One turn moves each row of this set onto another row. After a few examples, where does it send each row asked below?
Busor: [ 13  36  16 -23  19 -24 -16  -2  18 -24  12  35 -11  -8   9 -23  14 -22
  -2 -12  -9  18  -6 -25 -15 -11  14  17  -6  14  11   3 -10   4  16]
Riro: [  6  45  -8  -5 -15 -27 -13  -5  21 -27  20  11  17  -1 -17 -25   2  -8
 -10  -5  17  -9 -13  10 -22   3  25  26   4 -37  24   5  19  15  -8]
dati: [  9  23   0  -2   2  -4 -15 -28  20  -4  31   4   3 -23  13 -23   3  -8
  -4  -3  18   0   3 -39 -21  20   1  17   0  -4  21   0  -9  14  10]
teb: [ 19  11  18  19  10  -1 -24  20  30   8  34  26 -12  27   8 -20   7   3
   3   1 -11 -10 -13  10  -4   7  -3  13 -13 -22  14  21  -7  12  15]
zis: [ 15  19  16  -8  -8 -30  -5 -19  12   0  29  42   0 -15  16 -20   1 -10
  -9 -12  14   6  16  -5 -35  20 -10   4 -14 -16  17  12 -28  20  -1]
poroz: [ 18   1  16  -7 -18 -28  -8  -5   7  -6   5  33  -4   0   1 -26  -3 -23
  11 -15   4 -13  -9  13  -5 -17  28  19 -22  -9  26 -17 -14  18 -14]
pek: [ -7  28   2   2 -16 -21 -47   8  32 -25  23  11 -26   9 -15  15  -8 -11
  -2   1  12   4 -12  13 -24  -7  22  11 -17 -26  27  10 -13  -1  11]
fanib: [  7  -6  12 -12 -20 -29  -5   5   7  -8  17  36 -12   3  -5 -27 -10 -31
  12  -9  11  -9  -5   9 -11   2  36  23 -25  -8  33  -6 -14  16 -10]
Gased: [  3  32 -24  -4 -14 -32 -13  10  20   1   4  41   0  -6  -1 -15   8   4
   8 -22  10   2   6  -7 -24  19  31  15  -7 -35  32  27  19  17 -13]
sop: [  8  23 -33 -14 -11 -28  -4   7  15 -11  -4  30  -4  -8   8  -5   5   0
   7 -22  12  -9   5  -7 -23  19  33  26  -1 -26  23  20  20  15  -9]
raro: [ 14  34 -18  -8   2 -14 -13  -6  17  10  25  24 -16 -10   3   6 -11  -1
  -2 -27 -18   7 -42  11 -23  -8  15  10 -15 -32  18  26   2   4  18]
tir: [ 19  31   4 -13  10 -19 -21  11   7  -1  18  16  -3   6  19 -12  -6  -8
  -5  -9  10 -16 -16 -15  23  -7   4  -8 -13  -3  15   5   4  28  23]
pep: [ 19  20  14  -6  -9 -24  -7 -18  19   4  26  43   0 -17  21 -17   5 -10
 -15 -17  14  -2  11  -9 -39  20  -5   6 -11 -22  17   8 -32  19   2]
suso: [ 23  23   6  -6  15 -19 -25  10  17   1  22  20 -11   8  17  -3   8  -2
   5  -9   4 -12 -19  -6  16 -11   7 -12  -5 -10  10   2  10  28  33]
sito: [ 17  17 -17 -14   4 -21 -14   0  18  -9  32  34 -11  -3   5 -17  -2  33
 -19 -17   2  31 -16  22 -29  -5  26   9   1   3   4  -5  -3   8   4]
nedu: [ 16  21  26  19   4  -8 -31  16  28  13  35  32  -5  19  11 -33   8   0
  -6  -2  -8  -3 -11  -1  -8   0   3  12 -23 -24  20  30 -10  12   8]
bif: [-14   8  13  -3  -5 -22 -11  -9  17   6  25  11  -3 -15 -24 -32  12 -12
  10 -17  -5  15   6  -9   2  -7  40  12 -26  -6  21  -5   4  22  -3]
Bivo: [ -6  21   0  -2 -15 -12 -47  10  36 -23  24  10 -24   8 -20  15  -6  -8
  -1   1   7  -2 -12  12 -27  -7  21  13 -10 -22  30   6 -23   6  12]
Rasab: [ -2   1 -18 -22  24 -22  -6  25  29 -31  38  19 -29  -7  -6 -12   2   3
  -9   5  18  14 -15  -7 -31   7  13  29  -9 -14  14  21  -2  20   9]
dov: [ -6  22 -18 -10  -8  -7 -46  11  23  -6  13  19 -22  -6   6  10  -7   2
  18 -30  -7  21   8  11 -15 -18  11  12  -8 -22  25  -5  -6  22  11]
kono: [ 16  -9   3   2  15 -16 -21   8  26  -1  22  26  12  -1  -8 -15 -15   5
 -18 -20  -1  -2 -13 -11 -29  13  -7  13 -43  -3  18  -1 -15  12 -11]
Firis: [ 10  -2 -10 -16  29 -18   1  18  35 -35  37  23 -24  -3   0 -10  10  11
  -8   4  18   9  -8 -11 -25   2   5  24  -2 -15   5   6   3  15  16]
vaku: [-26  26  -8   7   4 -19 -30  13  21 -25  15  18 -12  13   8 -17  -4   7
   3   1   6 -24  -6   6 -42  -7   4  14  -6   0   6  17   9  23  18]
nelip: [-11  26 -16  -9  -9 -10 -51  13  18  -4  10  14 -25  -7   5   4 -14   4
  17 -29  -1  20   5  13 -12 -12   6  12  -8 -25  26  -3   4  16   6]
Gos: [ 10  17   6  -5   5 -12 -17 -32  15  -7  35   2   5 -22  13 -22  -1  -7
  -3  -5  18   6  -1 -36 -21  22   5  17  -6  -2  30   5  -6  12   7]
rupoz: [ 25   4 -11 -11  14 -18 -10   6  28  -6  32  40 -10  -5   9 -15   5  29
 -18 -17   0  23 -17  16 -25   7  17   3  10  -4   6  -5  -4  -3   8]
Lok: [  3  33  -5   1 -16 -26 -16  -5  27 -18  24  18  19 -11 -23 -23  16  -3
 -12  -8   8  -3 -14  15 -36  -1  25  23   8 -36  13  13  16  11 -12]
Lev: [-18   2   9   7   2 -19 -10   3  24   6  16  12  -3 -12 -21 -24  22 -24
   9  -8 -10   5   6 -14   3   2  35  11 -27  -6  28   4  -1  16  -3]

teb goes to Firis
zis goes to pek
And these:
Lev goes to sop
tir goes to sito
kono goes to vaku
fanib goes to Riro
Bivo goes to dati

One turn moves each row of this set onto another row. After a few examples, where does it send each row asked below?
rup: [-15  -6  -9   2   7 -19   9 -21  10 -10  25   7  14 -15  19   9 -13 -14
  -8   3   2  -8   6  -5  -4]
Rif: [-10  -2  -4  13  -1 -26   9 -15  -8 -15   7  14   4 -11  30  -5   2 -23
   4   9  -7   0   4 -17   0]
Noti: [ -5 -19  -1   3 -12  23  -6  18  -3  17 -14   0 -19  -6   4 -10   9  15
  10  14 -10   4  -6  -9  24]
Fomuf: [-17 -14   1   8  -5  32  -8   2  20  23  -2  12  -2  -2   8  11   2   6
 -10   9  -1  14  22  -2  17]
ruko: [  9 -26  -4  13 -17  12   2  11  13   8  -4  -8 -10  -2  -2  19   1  28
   8  18  -1   1  -1 -12  16]
Neka: [ 13  32  -6  23   5 -15 -11  -8  -5 -13 -13 -10  12   2   5 -10   2 -17
   7  -6  12  11  18  10  -1]
benim: [-20   2 -10   7  14 -11  11  -9   5 -19   6  20   8 -13  11 -11  -5 -30
   9  -6  -2 -10  10  -5  -1]
saf: [  6 -16 -12  12 -19   6   8   3   7  -1 -15   2 -12   2   6  31   9  23
   2  22   2   3  11 -18  14]
Tolo: [ -6 -20   5  18  -6  31  -7  13  23  21  -1   4  -7  -2  -1  -1   1   9
   8   8  -6  11  12  -3  19]
tilu: [ -3   4 -20  14  -2   2 -26 -20   4  -5   9 -37 -13   8   3  -8  -2 -13
  -6  -7  14   8  26   8  -6]
Binub: [ 13  19  -1   7   3 -15  -8   5 -15 -19 -22  -7  24   6  -4  -3  -7 -11
   4 -10  13  -9  11   5  -6]
Dulig: [-17 -11  -4 -12  -9  26  -3  15 -10  16 -22  13 -15  -4   8  -2  10   9
  -3  11  -7  -1   2 -10  22]
zag: [ 20  10  -8   0 -10 -10   6   9  -2  -6  -4 -10 -16  24 -12   0  -8 -23
   9  -6   7 -13  10  -5 -21]
Vol: [  4  -7 -12   3  -7  19  13  15  19  16   0   0 -27  -6 -10   3   4  15
  17  13  -3   1  -7  -1  18]
vumi: [ -6  -1   3  -6  -7   6 -27  -7  -6  20  14 -22  -3  13  10 -13 -11 -19
 -20  -7   5   3  15   4 -11]
Zav: [  4  29  -8 -13   4 -13 -12 -10 -12   7   5 -20  13  -8   7  -8  -9  -4
 -15  -5  13   0  -3  17  -1]
finu: [-24 -16  -7  -2   8 -14  -1 -11 -11 -22   3   8  20 -15  18  -3  -9 -14
  -4  -2   0 -18   5 -10   1]
veraz: [-18   3 -25   0   9 -22  10 -23  -5 -21  14  -1  -3 -22  20  -5   0 -12
   2   5   1  -7  -2  -5   5]
duti: [ 10  30  -3  11  -2 -18 -18 -16 -13   3   0 -20  10  -4  20 -10   1  -8
  -9   2   9  17   8  10   3]
rizuk: [  0   5 -16  -5  -6  18  23  13  16  11 -10  17 -26  -1  -8  13   7   6
  10  12  -1  -2   3  -5  14]
nimez: [ 18  -2 -16  20 -14 -14 -12  -8  -8 -19  -7 -30 -13  19   2   5   1 -10
   5   1  12  -1  21  -9 -13]
Likif: [-17 -14 -27   9   0  27  -7  -6  15  -6 -12  -8 -12 -11  -3  15   9  22
   1   8   9   4  20   0  24]
zuked: [ 12  21   4 -10   3 -14  -5   3  -7   1  -3  -7  27   4  -3   3 -18  -7
 -10  -9  13 -11   1  11 -10]
zol: [  0   4  -3 -23  -6   2 -11  10 -20   8  -4 -13 -12  15  -4 -17 -10 -21
  -7 -11   4 -17   1   1 -14]
kesov: [ -9 -26 -16  13  -2  28 -10   8  15  -1  -9 -12 -10  -9 -11   3   3  24
  12   6   4  -1   8   0  23]

duti goes to Zav
Vol goes to ruko
And these:
rizuk goes to saf
veraz goes to rup
zag goes to nimez

